500 stands for zero in the data rows.
Every row has a hidden score. How much higher is the second row's score than the first row's in each pair? 20 means about the same, 40 much higher and 0 much lower. The score is a weighted sum of the row's numbers plus the product of two more (or one squared), each taken from its middle value.
511;494;570;542;466;667;403;725;549;543;444;380;570;423;475;504
528;530;498;508;477;632;435;654;553;540;411;464;581;446;470;403 -> 21
555;488;475;472;507;632;459;648;512;591;415;499;584;547;449;468
563;459;518;446;443;653;443;702;549;524;411;346;526;540;418;531 -> 12
522;477;508;469;429;634;459;647;559;582;422;369;542;551;442;474
567;489;452;478;417;615;499;637;548;614;438;417;541;567;426;444 -> 20
575;452;492;457;460;617;502;626;530;593;425;416;520;638;446;550
550;442;496;439;455;602;502;622;537;585;411;410;548;628;438;523 -> 22
536;468;468;479;417;601;518;570;534;611;396;468;576;590;442;469
547;465;500;463;421;616;511;607;546;633;435;385;524;608;429;499 -> 24
546;493;491;501;386;606;530;597;548;629;427;395;512;591;405;466
554;462;474;471;452;589;507;558;520;608;420;457;548;625;450;482 -> 22
550;440;480;465;428;615;504;572;529;599;416;443;550;619;426;522
533;456;463;490;443;600;518;533;511;597;406;502;559;640;439;495 -> 13
540;463;512;450;455;615;512;596;548;596;434;426;529;630;443;545
541;479;491;495;436;591;521;536;522;623;415;496;567;622;444;492 -> 19
532;495;504;509;412;616;534;570;539;659;431;398;514;590;428;480
531;483;490;502;432;595;518;537;534;641;445;451;553;609;434;480 -> 23
513;464;487;486;437;601;517;548;509;594;417;478;557;634;433;546
527;462;455;494;463;578;514;515;517;591;417;495;552;644;451;530 -> 18
520;506;497;516;410;582;536;518;510;640;426;481;556;599;439;462
516;475;531;508;437;590;526;551;515;618;435;445;537;631;443;527 -> 19
516;491;529;517;406;616;530;576;553;654;448;372;485;583;405;498
530;506;504;508;412;600;509;566;530;654;448;406;538;606;426;482 -> 23
481;628;597;597;482;586;270;496;651;414;477;588;611;337;542;371
596;562;481;422;529;531;391;612;616;527;469;411;508;454;457;432 -> 20
637;576;469;379;579;496;444;633;511;334;474;459;519;483;470;513
579;599;483;456;519;541;349;574;621;340;515;503;572;404;502;415 -> 35
649;584;458;377;575;481;461;588;520;402;483;471;506;524;490;514
602;621;425;495;525;534;396;501;602;424;534;520;549;419;494;395 -> 39
675;629;471;442;524;493;448;567;541;546;566;396;437;496;484;490
595;599;444;496;513;503;452;478;556;524;569;461;460;469;517;463 -> 28
663;652;434;477;485;522;436;520;559;519;579;414;487;462;501;421
616;612;465;502;463;522;427;481;592;466;613;437;482;421;516;396 -> 19
632;631;448;495;476;524;425;516;591;469;603;420;463;438;525;389
611;589;435;520;490;535;399;471;607;430;591;528;492;453;544;421 -> 17
639;607;451;487;495;514;460;476;559;488;618;453;454;497;527;444
586;559;483;502;484;518;453;481;580;459;644;446;432;490;560;461 -> 16
602;618;457;519;444;517;477;476;582;522;646;403;418;460;515;393
566;611;420;555;460;486;486;365;593;472;665;537;455;464;588;376 -> 6
591;594;462;498;478;487;525;434;546;484;634;446;409;513;549;463
612;587;458;479;490;514;519;459;543;484;628;448;403;538;565;484 -> 19
562;570;427;526;507;485;517;355;541;451;653;579;455;525;605;451
584;610;430;529;457;490;533;393;565;500;653;502;412;503;565;402 -> 20
567;586;469;536;462;498;523;383;570;500;672;505;387;516;608;444
592;617;419;513;455;468;570;394;535;497;678;467;368;512;569;430 -> 20
580;577;439;512;466;482;533;403;536;490;653;479;380;519;582;477
549;615;426;563;461;467;578;355;529;522;661;511;407;496;565;408 -> 17
481;517;517;506;518;643;441;666;559;488;412;523;618;406;506;414
517;467;507;479;515;553;561;601;491;531;455;514;519;519;494;497 -> 16
460;535;555;531;523;590;486;537;507;630;453;447;506;478;504;532
482;514;488;509;519;547;550;524;456;577;477;475;484;463;535;511 -> 22
503;500;502;539;530;533;593;537;433;626;495;450;435;482;515;549
524;451;499;498;531;498;671;547;389;631;503;401;397;526;513;542 -> 17
476;522;518;551;514;515;621;521;421;663;507;415;409;476;499;557
484;491;547;515;539;504;633;562;406;674;508;391;360;515;502;606 -> 12
514;470;529;539;542;481;657;544;406;662;505;364;367;514;508;567
517;470;487;510;557;457;668;513;376;643;519;434;411;493;524;554 -> 16
551;510;498;537;532;463;676;517;397;686;531;368;345;470;503;530
532;468;482;509;569;455;663;531;374;627;521;401;361;492;525;556 -> 14
518;490;463;515;557;434;663;507;379;653;525;440;399;513;520;553
542;455;494;504;571;445;658;541;386;644;524;365;342;513;506;598 -> 17
527;495;462;553;544;448;669;507;372;668;518;421;385;501;502;525
537;427;491;498;579;448;649;552;383;648;536;376;344;510;505;578 -> 3
546;474;462;498;591;449;656;496;371;615;500;459;406;528;529;581
547;462;454;524;552;440;667;523;378;651;516;426;371;489;515;525 -> 33
522;476;487;503;562;452;658;530;381;632;515;406;369;508;531;600
542;460;477;501;580;453;662;526;380;634;515;442;389;503;532;575 -> 16
540;450;456;522;606;445;659;508;388;623;496;499;417;524;515;581
564;487;464;526;561;435;684;502;360;663;515;444;391;492;528;526 -> 34
530;475;499;517;556;467;654;518;375;637;522;381;368;509;512;586
546;476;493;509;558;457;672;521;378;655;538;382;346;496;505;562 -> 18
497;547;529;587;496;634;423;622;518;583;419;523;603;414;500;424
521;497;540;471;521;668;394;735;567;578;420;420;557;431;460;462 -> 19
526;508;514;489;520;678;405;665;594;590;407;450;550;477;477;475
519;533;545;536;485;644;430;672;570;674;421;381;506;457;467;435 -> 28
519;540;549;503;477;651;427;657;597;666;425;397;527;479;446;426
496;541;535;538;481;648;415;673;582;654;443;426;526;438;449;409 -> 26
499;523;505;539;524;632;424;642;570;647;412;514;564;480;465;405
525;490;533;500;506;637;411;650;567;660;412;453;534;496;467;460 -> 18
516;513;521;528;523;631;429;619;578;666;409;502;558;523;468;432
492;537;481;564;503;639;431;601;551;639;399;536;595;459;455;382 -> 19
486;552;496;569;494;633;446;605;559;685;429;501;562;465;445;407
503;547;513;569;517;640;438;610;560;685;422;476;536;468;469;389 -> 24
487;554;472;565;516;614;448;575;542;690;415;546;576;487;473;368
508;521;529;521;507;629;429;622;564;674;429;467;547;522;476;480 -> 15
498;565;509;557;509;627;457;586;555;702;427;514;562;521;463;409
482;556;520;579;479;635;447;625;575;715;433;453;535;470;454;383 -> 25
478;546;547;578;481;639;444;606;562;703;420;440;517;472;457;424
492;550;523;574;501;607;443;602;548;690;427;514;544;496;464;442 -> 17
489;519;557;512;507;632;432;621;540;675;425;452;535;513;481;482
495;517;548;550;495;632;434;639;542;693;427;430;510;502;451;490 -> 29
481;537;543;583;483;630;448;625;532;707;452;467;543;478;460;409
499;545;514;568;508;630;446;616;542;734;426;463;526;478;445;434 -> 23
476;563;515;585;500;625;446;564;547;722;420;530;549;476;482;401
507;560;505;574;506;599;455;584;548;710;426;541;537;493;480;430 -> 18
517;514;647;663;529;584;394;467;558;683;477;469;502;386;533;551
398;502;476;465;610;431;545;467;539;567;446;521;417;450;468;548 -> 8
399;403;487;434;675;314;696;491;455;518;489;460;293;493;465;523
414;409;438;432;728;264;718;401;426;504;466;603;334;528;492;523 -> 28
402;413;402;422;723;254;725;421;421;482;462;584;354;500;496;514
441;388;418;364;691;290;727;450;441;458;491;487;325;483;491;524 -> 17
431;405;390;369;732;247;710;389;389;420;490;577;350;501;515;522
443;384;381;334;743;266;719;420;401;406;476;553;364;503;520;532 -> 22
438;400;387;304;756;253;712;416;402;389;500;556;346;528;521;564
432;406;395;332;723;243;740;408;408;429;495;522;365;475;501;499 -> 23
421;421;339;341;766;229;725;350;364;374;499;634;379;493;527;505
447;426;365;341;753;225;740;386;379;399;499;583;361;488;537;482 -> 12
440;398;406;325;738;262;718;432;377;396;510;491;307;496;508;578
450;411;393;365;747;236;712;378;382;389;490;526;363;476;528;506 -> 26
442;428;367;356;743;231;730;376;384;407;520;570;360;462;519;497
443;436;369;347;766;223;722;356;378;367;500;580;386;483;535;535 -> 14
431;424;393;343;749;245;713;417;389;422;529;508;321;471;513;554
453;421;400;355;737;240;710;415;397;396;495;516;343;454;521;549 -> 18
430;419;399;310;759;244;700;391;403;364;503;545;355;485;530;605
455;430;350;374;749;214;725;346;383;380;483;601;397;480;535;505 -> 33
434;456;417;334;707;239;733;403;386;424;523;483;340;455;511;517
458;461;370;351;735;222;719;346;368;397;489;556;369;468;540;488 -> 31
482;553;631;666;536;574;412;397;491;658;455;515;563;400;571;558
391;639;526;621;540;443;423;356;552;628;478;520;485;343;519;508 -> 33
424;583;541;590;557;415;463;364;504;587;496;499;498;339;540;518
427;610;629;702;616;356;415;303;529;656;491;582;496;348;562;513 -> 20
407;589;580;705;719;315;406;304;504;610;535;624;511;321;578;492
425;576;523;670;712;351;399;344;510;557;504;660;521;321;561;500 -> 29
460;567;566;676;710;350;393;346;510;587;529;568;491;319;569;526
431;587;591;722;726;316;411;350;513;638;549;558;491;301;584;471 -> 20
436;602;595;714;687;350;401;365;513;633;566;555;491;288;559;483
433;601;606;708;693;347;408;363;527;652;545;525;496;284;565;487 -> 13
445;572;558;706;743;324;444;323;467;574;555;661;522;306;590;474
454;565;573;690;706;349;436;372;472;570;557;567;476;319;592;496 -> 21
438;586;584;702;751;323;416;341;494;586;574;617;485;307;590;502
440;572;599;740;735;313;443;339;482;620;569;583;450;306;574;480 -> 30
470;565;572;713;751;319;425;332;463;589;532;653;519;329;593;479
439;573;574;702;741;307;434;346;461;585;559;617;479;320;593;497 -> 18
435;589;526;711;720;327;446;301;471;589;555;659;525;321;584;453
442;593;576;722;733;319;436;318;481;610;579;614;500;303;588;445 -> 9
457;520;621;690;748;339;439;376;461;580;577;558;453;313;579;538
438;552;586;704;763;308;454;334;445;561;556;638;471;321;593;504 -> 36
489;513;516;544;405;609;469;545;556;589;423;473;593;494;456;428
514;445;480;467;475;545;500;474;544;552;403;514;550;572;528;533 -> 12
636;454;460;449;436;519;665;594;438;586;463;408;494;743;455;618
483;462;489;421;375;519;612;520;439;424;420;419;546;745;374;639 -> 12
459;482;492;447;359;496;654;490;417;423;441;464;560;743;393;634
516;491;447;455;363;475;640;461;400;435;467;473;556;772;405;656 -> 16
607;526;431;453;372;467;649;432;338;472;489;518;563;762;415;613
575;507;453;434;386;471;608;457;346;421;486;506;564;777;414;674 -> 20
596;553;451;450;365;478;622;445;325;455;500;485;544;770;392;638
625;571;447;439;337;477;626;445;330;488;517;460;530;751;389;602 -> 25
611;556;393;468;361;452;628;396;316;456;495;552;584;753;417;594
633;544;449;442;386;475;607;426;323;462;509;485;552;757;433;653 -> 33
602;533;481;427;369;473;617;465;336;484;529;419;526;749;414;668
630;525;453;429;363;462;615;442;320;478;538;468;547;739;418;633 -> 23
600;548;457;451;359;474;629;426;323;485;526;470;546;740;416;617
620;518;444;444;396;458;623;414;319;465;531;512;581;746;441;640 -> 21
653;508;445;410;380;476;605;434;308;462;537;455;518;758;443;674
628;521;482;421;396;481;606;454;335;488;544;422;503;733;443;669 -> 19
622;514;466;423;411;453;596;413;304;463;518;522;541;765;462;702
636;522;511;436;384;471;611;453;318;473;543;409;487;739;414;682 -> 21
634;517;505;422;376;467;613;466;336;492;551;419;483;727;412;663
611;512;473;421;403;476;609;451;335;470;522;469;534;750;456;672 -> 18
635;532;451;450;399;456;611;404;324;493;521;538;533;722;446;625
638;527;454;408;410;461;608;442;331;477;551;467;523;746;423;678 -> 22
500;468;437;458;470;601;437;657;568;537;382;526;655;533;433;377
425;432;503;516;375;619;409;621;588;457;342;464;648;479;407;440 -> 2
445;466;534;547;435;589;411;519;576;393;364;495;626;410;457;432
387;410;551;435;437;572;359;562;664;402;356;415;572;450;445;485 -> 19
363;447;525;531;406;547;402;476;620;383;361;509;622;437;433;394
338;450;528;523;391;549;407;511;643;441;381;451;586;422;444;412 -> 20
354;416;523;455;440;541;394;515;622;374;370;479;582;443;457;475
384;472;537;488;407;535;414;507;615;402;400;392;557;380;431;417 -> 22
358;465;536;487;402;553;416;548;630;432;417;367;530;380;421;423
380;443;515;439;458;537;403;514;606;386;383;450;549;428;469;479 -> 15
347;438;539;438;438;547;405;548;632;416;403;359;528;406;444;509
374;469;557;439;428;534;424;525;608;423;393;359;511;401;439;484 -> 15
345;480;498;473;427;519;442;477;607;444;387;480;554;390;430;408
326;454;500;418;476;508;425;480;596;379;381;494;564;436;488;477 -> 12
328;447;508;428;452;514;410;483;592;401;374;489;573;425;483;468
342;479;535;451;433;509;431;518;600;453;411;404;509;394;451;441 -> 21
338;465;506;453;438;508;433;478;614;440;381;481;553;397;454;391
343;487;547;457;404;529;445;533;618;468;420;382;481;376;430;427 -> 16
328;437;515;425;449;516;415;472;606;407;378;464;558;432;456;476
336;433;548;401;439;533;419;535;622;406;400;389;502;415;451;510 -> 12
344;483;498;457;436;513;445;467;616;457;374;460;563;392;452;432
329;477;547;437;453;541;430;516;619;426;400;403;524;414;449;504 -> 12
333;457;530;432;455;508;419;517;592;411;396;429;531;400;456;484
329;464;516;446;455;515;420;494;603;407;386;462;550;422;456;453 -> 22
409;541;571;535;461;596;359;542;593;473;370;563;694;431;469;416
395;562;617;588;462;603;360;503;630;522;425;445;615;369;469;446 -> 14
373;553;616;553;427;596;368;510;619;504;404;428;661;414;449;441
396;561;618;556;420;579;380;479;610;538;432;428;602;394;465;473 -> 16
381;588;565;561;441;565;387;438;612;509;421;521;672;433;483;430
371;583;604;568;416;591;364;483;616;528;434;445;628;401;477;453 -> 18
399;582;597;591;459;561;355;431;607;522;428;514;658;425;503;446
394;558;613;538;477;569;360;451;610;479;400;524;687;444;508;509 -> 13
395;536;635;551;451;585;335;468;609;499;439;427;591;423;485;530
402;577;637;575;445;557;364;474;618;524;446;418;597;425;475;492 -> 20
392;569;598;569;484;542;348;419;614;493;412;524;644;441;508;516
374;570;639;535;464;566;350;447;627;523;426;438;605;431;486;526 -> 6
407;610;602;577;458;541;362;399;597;536;418;498;632;413;502;447
385;614;650;584;434;563;372;436;627;561;451;443;564;384;498;467 -> 9
397;611;626;587;462;555;359;418;613;562;430;480;598;416;488;476
397;601;616;567;490;556;360;391;611;510;420;501;628;421;514;491 -> 14
404;600;626;594;440;532;369;403;610;546;446;492;591;405;520;479
400;592;636;558;491;565;346;402;607;521;422;491;626;430;517;537 -> 7
378;603;608;587;456;539;365;397;608;544;438;512;608;411;504;491
390;570;612;561;501;539;354;398;590;504;414;538;628;435;518;537 -> 14
411;631;636;579;440;552;370;433;612;564;444;428;596;412;484;472
388;585;615;578;481;543;364;377;593;536;423;514;615;407;486;489 -> 25
417;452;636;571;378;638;411;600;595;461;420;376;577;425;451;514
410;440;532;440;458;542;426;511;605;402;375;517;567;473;469;484 -> 18
344;468;539;472;375;518;485;515;567;364;396;487;545;413;453;489
360;494;556;418;405;503;523;509;592;475;426;398;440;394;453;492 -> 17
357;476;519;405;396;487;527;509;549;393;394;453;493;437;447;525
343;458;504;408;399;495;546;504;519;366;368;513;523;490;472;554 -> 14
375;508;519;445;431;491;556;481;528;373;406;484;516;431;472;488
377;509;554;407;396;504;577;535;541;432;427;381;440;416;456;501 -> 16
389;447;562;368;410;521;551;554;549;404;417;368;425;476;451;580
392;485;552;415;383;493;584;530;529;387;408;419;452;456;456;540 -> 26
388;483;525;398;424;489;569;531;518;349;402;472;469;470;482;552
395;504;563;389;375;508;591;574;519;392;427;384;429;455;444;514 -> 20
397;516;525;419;396;483;596;513;510;386;417;510;500;447;455;507
416;488;555;368;416;502;579;555;502;369;411;434;452;463;487;582 -> 12
443;478;561;379;401;508;577;568;519;367;413;392;442;469;463;578
423;493;554;382;380;484;598;544;508;403;436;391;416;458;451;553 -> 22
412;513;566;407;369;494;588;552;515;408;441;389;418;463;446;546
415;495;545;400;404;493;605;547;520;409;449;406;414;469;454;563 -> 18
431;507;518;420;393;484;598;495;504;368;435;505;466;476;484;524
455;477;543;387;422;491;577;527;488;354;415;453;454;498;464;583 -> 20
435;523;542;405;393;481;611;520;508;398;430;476;451;489;468;537
439;516;517;431;403;466;609;489;499;379;430;516;472;466;479;529 -> 22
442;501;531;423;380;491;591;514;512;392;431;436;445;466;472;536
433;489;564;409;381;486;598;515;516;413;452;411;415;449;445;532 -> 16
429;513;583;601;388;649;425;673;542;509;419;389;594;378;433;427
440;411;535;455;450;580;388;538;618;440;357;484;579;467;457;488 -> 14
402;439;554;465;407;579;426;550;590;382;404;410;534;429;437;512
373;465;537;440;409;518;432;494;637;455;401;466;520;397;449;431 -> 20
380;454;511;415;461;506;475;465;594;435;391;535;529;434;490;483
420;488;481;401;442;507;519;464;556;468;421;510;492;497;445;531 -> 20
417;471;501;398;418;494;522;477;572;499;412;466;493;482;475;484
411;449;539;356;426;489;529;485;571;455;405;455;456;486;464;530 -> 9
415;477;500;391;387;495;564;476;559;495;431;468;486;508;450;484
420;444;512;376;453;515;531;480;539;421;401;547;505;519;496;555 -> 17
412;516;485;408;418;494;566;443;550;470;417;531;498;470;484;466
437;487;528;384;416;500;546;505;550;455;428;484;466;483;469;521 -> 18
415;476;559;356;437;507;537;515;558;435;423;441;466;530;450;584
437;478;527;376;405;502;563;515;523;485;460;435;448;516;456;546 -> 28
457;518;494;393;411;492;581;491;539;462;439;488;471;517;449;532
443;470;518;376;423;479;574;495;512;444;418;517;477;540;460;538 -> 19
439;501;511;399;420;506;570;489;547;457;438;474;458;532;458;536
440;490;540;385;400;505;573;514;559;496;442;424;436;526;439;544 -> 18
450;497;545;394;412;515;564;526;534;457;433;450;442;509;439;553
438;507;489;412;420;484;583;477;524;473;438;491;468;530;451;535 -> 23
432;480;490;395;443;485;576;470;508;435;421;547;487;546;471;567
430;493;496;391;445;487;586;463;512;464;430;546;475;561;483;555 -> 19
450;485;498;351;430;507;578;506;511;476;443;464;440;571;450;569
450;464;542;373;425;515;578;530;507;447;460;428;418;551;481;625 -> 12
412;538;497;518;429;643;366;711;602;452;365;517;728;427;407;330
419;541;533;531;452;663;318;743;626;420;392;552;760;357;432;287 -> 36
376;523;538;519;419;658;311;740;632;366;360;533;760;398;393;324
383;500;616;515;440;670;293;747;631;395;380;463;727;417;417;378 -> 26
391;518;582;519;482;678;277;729;604;375;400;511;740;396;441;385
400;522;606;533;423;671;308;778;646;396;393;455;722;368;391;350 -> 22
399;505;621;517;464;687;282;753;638;405;393;461;712;400;425;426
390;545;563;536;451;663;302;718;612;378;395;567;762;373;433;310 -> 19
394;521;593;537;434;665;282;734;625;400;393;466;720;358;415;352
363;521;623;514;437;679;288;767;645;378;402;422;701;383;398;404 -> 20
399;496;602;483;436;683;282;810;646;364;385;431;743;395;403;388
383;525;613;529;437;685;293;776;633;408;390;446;721;371;400;376 -> 12
377;513;569;515;447;659;291;754;612;356;374;520;760;396;416;360
381;511;599;500;447;688;284;768;636;384;397;472;726;376;416;377 -> 28
372;504;564;533;465;659;281;721;616;351;367;534;763;403;435;359
394;513;567;540;478;666;293;721;623;349;383;572;746;402;438;389 -> 22
398;537;582;523;450;680;293;742;627;377;391;478;742;378;419;360
371;520;583;518;443;674;290;768;616;361;390;507;735;380;414;359 -> 18
388;547;608;550;406;686;305;764;636;400;404;441;684;369;400;355
376;548;584;536;418;663;300;716;607;404;411;495;736;366;430;345 -> 23
382;520;596;512;441;665;295;750;617;364;387;462;716;375;408;400
377;568;613;549;401;680;312;742;620;415;424;424;689;350;394;326 -> 18
376;539;571;529;443;665;303;712;628;374;388;514;752;375;430;369
362;547;570;545;423;661;308;683;618;381;396;518;734;372;419;333 -> 16
497;534;558;568;498;629;441;605;553;662;430;482;517;524;521;492
602;495;526;500;473;588;594;602;482;730;497;399;447;678;438;589 -> 15
553;490;532;523;425;553;608;542;492;717;490;418;457;705;471;616
644;493;463;533;462;517;676;523;407;680;494;497;508;732;499;555 -> 20
701;437;440;478;495;505;658;552;417;651;486;503;493;761;496;628
608;461;460;490;434;505;669;480;413;610;470;469;512;787;446;617 -> 13
636;496;437;513;413;480;691;469;417;641;485;500;508;765;429;565
650;437;468;476;416;503;633;511;425;636;527;410;479;773;445;649 -> 30
694;440;427;492;465;476;641;462;366;590;496;507;519;787;483;655
683;425;414;474;426;460;642;440;387;541;515;533;520;805;462;665 -> 13
708;426;449;464;447;490;636;482;398;563;534;452;482;779;456;677
677;490;403;499;411;466;660;430;387;573;524;522;532;769;441;600 -> 5
697;434;460;466;415;482;638;468;398;550;518;446;475;802;456;702
707;432;443;493;412;465;653;450;406;569;550;447;472;779;434;660 -> 25
703;446;447;490;426;474;643;450;379;550;528;479;481;799;454;648
715;463;418;496;403;449;661;406;393;582;549;536;501;762;464;597 -> 18
745;441;452;465;419;471;651;452;400;572;550;458;454;785;468;692
738;435;434;477;422;461;628;422;381;585;547;506;475;816;466;659 -> 22
743;468;417;513;420;468;655;397;381;583;553;548;494;777;469;613
736;461;395;505;428;460;647;408;367;568;558;558;499;800;476;637 -> 14
767;429;420;479;445;457;639;409;374;547;539;563;493;795;479;646
758;419;444;455;440;471;611;447;363;562;560;468;453;799;478;702 -> 23
748;436;440;491;437;457;622;406;370;566;557;547;480;797;480;660
767;439;443;462;424;463;620;433;379;565;575;489;457;816;456;681 -> 25
